Look-ups in named tables: a row name and a column name give one cell, copied from the table.

tiz =
	fezoli	kesib	rozur	sifiv
guridu	86	180	121	155
fipo	50	26	74	42
povemi	94	34	13	29
dero	78	77	14	57
tamebo	63	59	33	52
ril	44	89	224	129
mol	53	69	54	64
somuri	57	76	107	84
mokezif	81	46	73	54
bamo	35	39	225	97
gagozu	79	26	35	30
suko	21	33	96	55
mal	34	112	161	124
pidirug	63	21	157	64

What is the rozur of guridu in tiz? 121
What is the sifiv of fipo in tiz? 42
What is the sifiv of bamo in tiz? 97
What is the sifiv of guridu in tiz? 155
What is the fezoli of dero in tiz? 78
What is the fezoli of mal in tiz? 34
What is the sifiv of tamebo in tiz? 52
What is the kesib of ril in tiz? 89

domapap
fields: pon, teb, nisogo, sitopi, supag, pirava, beribuk, kazuk, fekepo, vigeb
fasavu: [200, 139, -383, -745, 0, 525, -404, -314, 555, 374]
vaba: [186, 218, 122, -407, 244, -255, 475, 404, -479, 481]
dedefu: [-150, -82, 568, -692, 519, 296, 474, 206, -144, 287]
sapa: [346, -163, -45, 527, -280, -90, 252, -379, 438, -415]
rem: [235, 76, -385, -310, 280, 314, -506, 662, 504, 397]
bes: [266, -374, 220, 318, 401, -270, 4, 345, 286, -197]
fugino: [-161, 493, -375, 429, -174, 12, -20, -132, -13, 29]
sisik: [140, -317, 85, -79, 260, 368, -60, -101, 705, -176]
gezalif: [-263, 312, 441, 341, -263, -285, -92, -379, -680, 26]

What is the vigeb of gezalif in domapap?
26
What is the sitopi of sisik in domapap?
-79
What is the beribuk of gezalif in domapap?
-92
What is the beribuk of sisik in domapap?
-60
What is the pon of gezalif in domapap?
-263
What is the teb of fasavu in domapap?
139
What is the nisogo of vaba in domapap?
122
What is the sitopi of dedefu in domapap?
-692

fotabu =
,pagelik,muta,rinavo,turumo
ral,5621,4228,5734,4541
tad,4275,1068,5611,6238
bigazan,2679,3910,6404,7732
zer,5591,2017,4108,5345
vol,3927,3817,7511,4137
mokufop,2636,5268,6894,7289
tuzita,4793,3837,8646,5002
nef,3436,2861,4093,4428
zefuvi,1647,5215,4528,6350
godudam,4895,5490,5630,5406
vivefo,3452,1896,7652,7646
tubi,5568,1526,6636,7203
defo,4255,2377,6776,5173
falur,7128,1187,5037,6416

What is the muta of nef in fotabu?
2861
What is the rinavo of tuzita in fotabu?
8646
What is the muta of mokufop in fotabu?
5268
What is the muta of tad in fotabu?
1068
What is the turumo of tad in fotabu?
6238
What is the muta of zer in fotabu?
2017
What is the turumo of bigazan in fotabu?
7732
What is the rinavo of falur in fotabu?
5037
What is the pagelik of nef in fotabu?
3436
What is the turumo of nef in fotabu?
4428
What is the rinavo of bigazan in fotabu?
6404
What is the muta of defo in fotabu?
2377
What is the pagelik of tuzita in fotabu?
4793
What is the turumo of falur in fotabu?
6416
What is the pagelik of mokufop in fotabu?
2636

Table revoneb
columns: nimo, bebos, bodor, bibu, zusarug, vorevo, pil, pamig
koto: [0.7, 0.5, 0.4, 0.8, 0.3, 0.4, 0.4, 0.2]
pofar: [0.7, 0.5, 0.5, 0.7, 0.4, 0.4, 0.5, 0.3]
lil: [0.6, 0.6, 0.7, 0.9, 0.4, 0.2, 0.7, 0.1]
tesatuv: [0.6, 0.5, 0.4, 0.6, 0.5, 0.3, 0.5, 0.4]
maro: [0.3, 0.4, 0.7, 0.3, 0.5, 0.5, 0.6, 0.7]
nogos: [0.4, 0.4, 0.7, 0.4, 0.3, 0.6, 0.6, 0.5]

What is the bibu of lil in revoneb? 0.9
What is the zusarug of koto in revoneb? 0.3
What is the nimo of lil in revoneb? 0.6
What is the vorevo of maro in revoneb? 0.5
What is the nimo of koto in revoneb? 0.7
What is the bibu of tesatuv in revoneb? 0.6
What is the nimo of pofar in revoneb? 0.7
What is the nimo of tesatuv in revoneb? 0.6
What is the pamig of koto in revoneb? 0.2
What is the pil of koto in revoneb? 0.4
What is the pamig of nogos in revoneb? 0.5
What is the pil of tesatuv in revoneb? 0.5
What is the pil of nogos in revoneb? 0.6

